One vector is turned by the same rotation once a tick. Each row is the vector after some number of ticks, and that number follows the row.
The counts run from 0 to 204.
[138 110 131 122 133 132 149 135 117 155 175 135 129 143 113  97 103 161
 146 100 106 138 128 123 101  71 121 148  96  89 203 139  88 116 115 154
 112 113 148 146 100 138 137 151 106  51 136 130  81 126 137 147 165 139
 135 173 164  98 169 131 147 130] -> 92
[152  58 132 128 151 158 137 132 117 134 108 105  95 153 101 113 124 134
 168 139  90 143 153 109 106  69 119 150 102 106 179 141  91 178 102 138
 118 117 168 152 110 107  98 127 141  89 134 118  82 137 164 151 141 101
 138 169 134 145 154 123 157 132] -> 34
[123 120 166 131 132 153 156 135 127 158 133 129 119 136 119 113 106 102
 166 158 148 137 154 103 147 111  87 195 130  94 192 110 103 115 133 151
  94 107 131 159 102 157  98 104 149  77 139 127  99 153 154 136 138 122
 144 152 152 144 204 124 161 128] -> 153
[141 139 179 136 149 129 103 122  85 168 173 114 121 150 133  80 113 112
 132 155 139 149 116 122 134  84  82 144 103 125 126 154 110 143 171 135
  80 131 119 177  96 109 117 148 171 105 101 129  64 143 120 146 168 141
 172 152 159 128 166 109 118 139] -> 132
[159 131 171 143 159 159 140 121 101 131 133 103 134 133 127 119 105 131
 161 160 116 183 120 132 120 104  54 155 104 131 158 137  95 114 125 147
 100 104 140 167 118  96 104 131 164  69 133 136  99 139 137 197 127 150
 136 165 136 129 157 131 151 153] -> 79
[148 121 162 149 151 136 148 107  91 115 164  91  86 121 133 119 105 106
 118 154 107 138 129 114 135  68  75 129 141 102 169 122 140 135 139 149
 100 127 123 165 105  90 126 139 125 117 107  92  82 143 170 147 162 102
 159 163 134 146 209 133 118 131] -> 140
[113  99 170 118 118 172 110 134  88 162 155  72 136 188 149 112  96 151
 121 121  98 163 108 114 131  94 130 144 112 103 159 127  74 134 148 138
  95 116 124 194 136 158 108 121 157  66 107 126 107 144 128 117 160 123
 136 131 154 100 149 121 126 137] -> 57
[168 124 149 129 166 142 150 124 134 148 122  96 104 122 125 121 104  96
 165 156 157 145 105  95 119  99  88 137 114 132 160 135  96 164 147 145
  93 107 128 181 100 130  81 111 167  85 131 154  92 152 153 161 123 100
 157 159 128 158 154 104 144 118] -> 190
[179 141 166 149 172 159 151 111  99 170 138 125 103 122 124 126  99 142
 134 134 121 165 105 129 128  88  54 108 109 141 152 104 117 101 115 129
  90 113 146 190 127 108 101 130 147 101 128 125 111 132 138 187 141 147
 142 147 135 137 166 128 165 171] -> 81
[127  92 170 163 139 150 166 121 108 168 183 121 128 173 148 114 121 117
 153  87 155 141  88 152  91  89  84 115 163 148 132 123 122 119 131 145
  69 133 131 175  98 122 120 141 134 107 121  84 118 146 135 139 120 108
 129 122 145 125 189 138 153 119] -> 171
[138 111 145 151 134  76 180 111 109 140 140  95 148 176 145 115  82 149
 118 129 119 142 103 118 105  79 127 124 120 127 191 143 101 138 124 162
  88 100 139 154 110 134 106 118 123  86 143  97  78 134 163 145 136 131
 127 157 173 123 166 122 170 110] -> 202
[137 108 149 128 135 146 131 146  99 157 156 132 126 128 118  97  95 152
 160 101  93 147 109 110  93  74 115 153 104  88 188 135  90 115 110 142
 109 116 132 174 104 143 142 138 106  50 132 137 104 127 137 151 172 136
 132 161 155 102 166 115 140 130] -> 93
[133 108 121 128 160 172 144 111 137 159 119  74  84 174 124 124 134 119
 121 118  90 140 120  95 126 103 118 130  82 146 160 125 127 133 149 114
 102 114 194 197 110 107 114 143 143  84 117  83 115 150  98 129 158 144
 167 166 126 119 144 146 138 133] -> 69
[138 135 122 158 148 145 142 132  97 157 126  90 102 134 105 142 108 174
 143 100 115 140 150 111 129  73  98 128 112 121 166 112 103 123 112 110
 113 103 150 184  79 128 107 150 128  81 138 140 115 110 117 171 161 144
 158 174 120 149 174 150 143 173] -> 85
[133 116 177 123 126 172 127  97 110 150 181  94 129 173 146  90 109 141
 108 126 128 146  95 128 126  93 112 135 126 115 166 116  99 115 148 149
  84 123 137 179 153 160 105 118 160  81  92 114 100 150 133 126 138 119
 129 137 180  90 163 140 152 116] -> 59
[148 116 162 142 147 153 149 126 107 144 120 103 144 149 144 137 105 123
 161 151  98 178 124 125 115 102  56 150  86 135 165 136  94 108 127 156
  85 101 143 169 110  98 106 135 158  65 148 119  96 141 129 175 131 159
 138 168 133 131 148 135 131 146] -> 78
[130 113 151 150 131 192 116 110 116 131 131  79  96 140 132 105 129 120
 157 127 113 149  79  91  97 104  97 149 119 131 166 113 110 123 136 139
 103 117 146 203 113 138 110 114 153  60  83 117 131 153 124 147 147  95
 141 163 118 129 154 144 155 112] -> 64
[120 102 136 147 134 137 138 131 103 151 143  54 120 200 127 116  98 174
  88  93 113 137 121 125 123  96 165  97 119 119 170 137  89 152 159 151
  94 119 146 160 110 148 105 136 128  68 106 104  82 146 130 128 139 140
 152 142 146 118 153 134 145 150] -> 54
[120 108 126 160 156 131 165 160 122 184 103 115  96 167 110 113 104 112
 171 102 109 131 122 103 112 106 136 148 137 116 176 113 114 141 131 132
 110  93 146 170  82 141 109 135 109  81 143  88 119 136 134 137 150 126
 163 157 116 177 192 104 181 132] -> 159
[156  81 123 135 160 159 154 115 124 168 175  76  90 162 108 102 125 120
 132 108 159 124 138 116 117  71 108 102 150 130 135 122 125 176 143 123
 101 133 167 184 123 115 105 141 138 132 100  93  99 141 133 125 158  78
 152 150 155 117 181 139 127 144] -> 178
[150  65 126 140 146 157 157 126 129 140 116  93  94 163 116 132 121 136
 176 123  80 129 145 103 101  72 103 129  95 111 174 135 109 168  88 137
 102 117 175 149 102 108 112 129 128  86 145  99  87 129 162 130 139 105
 129 181 115 144 154 132 148 131] -> 33
[155  93 146 146 123 140 154 137 145 176 136 120 124 153 124 100 114 145
 142 117 131 151 126 114 123 119 116 134 120 161 166 112  95 127 179 153
  54 123 169 185 141 119 104 137 105  69 127 111 120 162 101 151 101 149
 135 134 166 110 179 129 152 154] -> 113
[142 125 180 138 114 172 142 127 102 188 148 123 117 160 132 124 114 141
 148 128 144 141 133 108 160  99  85 122 157 144 141  90 122 113 151 117
  67 120 144 207 130 139  89 136 150  97  96 112 125 133 100 135 140 140
 144 138 137 180 181 136 136 158] -> 118
[173 148 138 173 174 135 163 112 114 155 140  97 107 144 103 133 110 162
 126 119 139 133 136 121 134  83  75  98 105 138 161 116 121 122 120 134
  93 108 164 154  95 119  99 135 131  86 123 121  96 124 122 176 135 164
 145 178 133 141 171 155 168 181] -> 83
[133 116 153 116 142 153 140 118  86 172 176 135 101 146 113 117  97 176
 110 111 104 136 142 123 142  53 115 106 119  95 171 124 114  96  97 114
 119 113 151 172 131 128 116 166 118  99 128 108  87 115 145 137 178 141
 145 151 154 117 179 135 143 154] -> 89
[113 103 147 127 152 116 167 146 128 181 162 117 153 213 127  84 114 123
 134  99 146 149 140 137 123 108 138 144 131 118 150 150 100 140 150 147
  92 113 152 151  98 133 108 147 132  95 146  71  74 127 108 119 132 155
 161 137 165 119 186 118 161 139] -> 165
[142 153 159 146 155 117 159 112 111 168 182 102 120 142 142 114 108 108
 119 100 133 125 109 106 136  81  69 132  93 129 146 129 132 125 149 128
  61 130 137 183  58 116 140 141 142 102 129 111  88 140 119 131 148 148
 163 159 141 114 168 153 109 118] -> 135
[112  95 157 138 141 132 157 171 108 180 158 117 165 193 146  97 105 111
 160  93 125 165 114 131  99 100 111 168 139 109 144 137  83 143 142 135
  95 103 123 194  95 140 125 136 139  86 157  98 109 117 106 136 146 128
 144 126 162 113 178 112 137 120] -> 167
[130 153 144 129 177 125 182 117 140 179 147  74 111 179 124 124  99 108
 122 120 173 118 108 100 129 113 117 113 126 138 155 137 122 121 146 128
  94  95 148 172  86 157  79 113 157  88 117 111  93 144 131 119 134 133
 160 161 132 151 154 132 162 127] -> 9
[125 116 176 124 168 200 123 145 123 129 147 108  86 135 109 101 118 109
 125 107  93 129 122 105 162 114  96 136 116  95 178 109 112 137 143 112
  87 137 121 190 107 140 130 131 130  91 107 118 112 122 114 110 150 120
 175 142 116 126 206 119 144 148] -> 102
[137  97 117 142 153 102 164 126 122 135 139  68 133 177 123 106  99 122
 142 132 119 168  90 116  78  95 127 129 107 143 164 160 100 151 135 151
 121  99 148 172 110 108 112 137 128  84 140  86  93 121 123 156 157 115
 157 176 168  96 167 107 167 116] -> 18
[168 132 135 117 145 134 126 124  93 171 155 137 117 152 116  73 115 129
 161 133 123 142 115 116 108  66 102 122 153 124 156 109 127 130 158 151
 126 102 153 191 137 102 117 166 133  92  91 100  90 127 116 149 167 112
 137 179 157 168 162 117 138 114] -> 125
[132 105 120 129 152 178 139  88 138 157 131  85  72 160 118 108 143 130
 104 124 111 133 118  99 114  93 124 119  98 152 158 122 132 123 140 114
 102 117 195 194 125 111 102 142 144  91  98  86 106 159 110 141 150 137
 167 162 141 125 153 162 160 130] -> 68
[133 122 152 133 153 152 130 132  78 144 153  87 113 146 104 114 102 172
 131 135 119 147 166 114 150  71 101 128 125  88 172 134 102 126 113 118
 126 112 139 159 116 124 104 147 145  87 117 131  74 107 140 149 182 137
 158 175 136 152 183 131 136 180] -> 87
[146 126 139 109 152 115 167 123 102 143 151  99 131 156 132 110  76 131
 100 141 108 162 118 113 133  74 125 118 148  98 185 124 102 138 130 138
 122  88 129 208 147 132  92 129 149 124 145 105  85 111 164 144 161 120
 152 147 172 138 174 100 148 105] -> 199
[109 125 130 117 152 143 180 130 130 158 136  72 118 168 138 134 106 110
 144 103 146 136 107  97 121  99 115 140 137 131 166 122 103 116 135 116
 119  81 133 203  76 149  85 138 167  78 130 118 113 127 125 134 156 122
 173 163 124 159 163 133 155 108] -> 11
[148  81 118 130 147 150 165 121 128 180 173  83  87 165 119 121 120 128
 131  95 149 123 133 107 113  72 126 113 135 137 139 127 123 168 136 111
  94 126 174 189 113 118 106 144 125 118 121  86 109 153 126 117 151  85
 143 148 152 117 159 144 103 137] -> 179
[145 134 127 122 163 117 186 111 140 146 123  83  91 151 120 133 103 130
 106 122 155 128 130 105 154  73 117 102 121 143 172 131 113 154 152 130
  92  94 152 177  86 127  77 132 156 112 139 123  77 140 152 139 127 127
 185 161 135 163 170 134 163 121] -> 194
[137  99 127 127 128 144 164 140 135 202 125 109 103 169 134 135  89 116
 163 117 144 148 109 117  98 100 139 154 109 143 160 126  85 125 148 158
  81  85 152 162 108 130  92 141 135  57 145 122 108 197 161 147 137 117
 143 137 145 126 140 109 127 125] -> 3
[163  88 151 126 173 146 157 120 139 176 142 139 105 176 102  95 109 133
 112 129 121 126 149 126 127  74 124 113  87 103 166 149  94 165 118 130
  76 129 179 155 132 136  92 128 144 103 149 123  61 157 151 138 117 145
 136 136 159 122 142 118 165 149] -> 38
[149 113 175 148 122 170 120 138 110 172 137 114 121 143 120 107 114 144
 161 133 160 147 139 107 152 107  90 141 159 140 151 103 102 133 165 122
  81 121 140 209 125 144  79 128 151  82 101 132 124 134  93 147 131 123
 141 142 150 163 186 129 143 159] -> 117
[111  91 152 132 158 140 148 144 104 197 146 139 108 194 119  90 101 119
 124 107 118 142 125 128 134 101 145 123 147 121 138 133 128 129 148 119
 103 104 151 180 125 129  95 158 123 119 138  71  89 134 124 122 156 144
 163 115 152 141 195 100 177 143] -> 163
[114 120 143 102 155 141 162 111 110 134 154  88 115 170 136 104  99 111
 124 147 135 154 104 127 118  89 110 109 160 120 172 131 120 114 135 141
 136  90 130 181 131 116  92 146 168 110 111  79  94 119 154 140 171 103
 178 161 149 147 182 118 168 102] -> 14
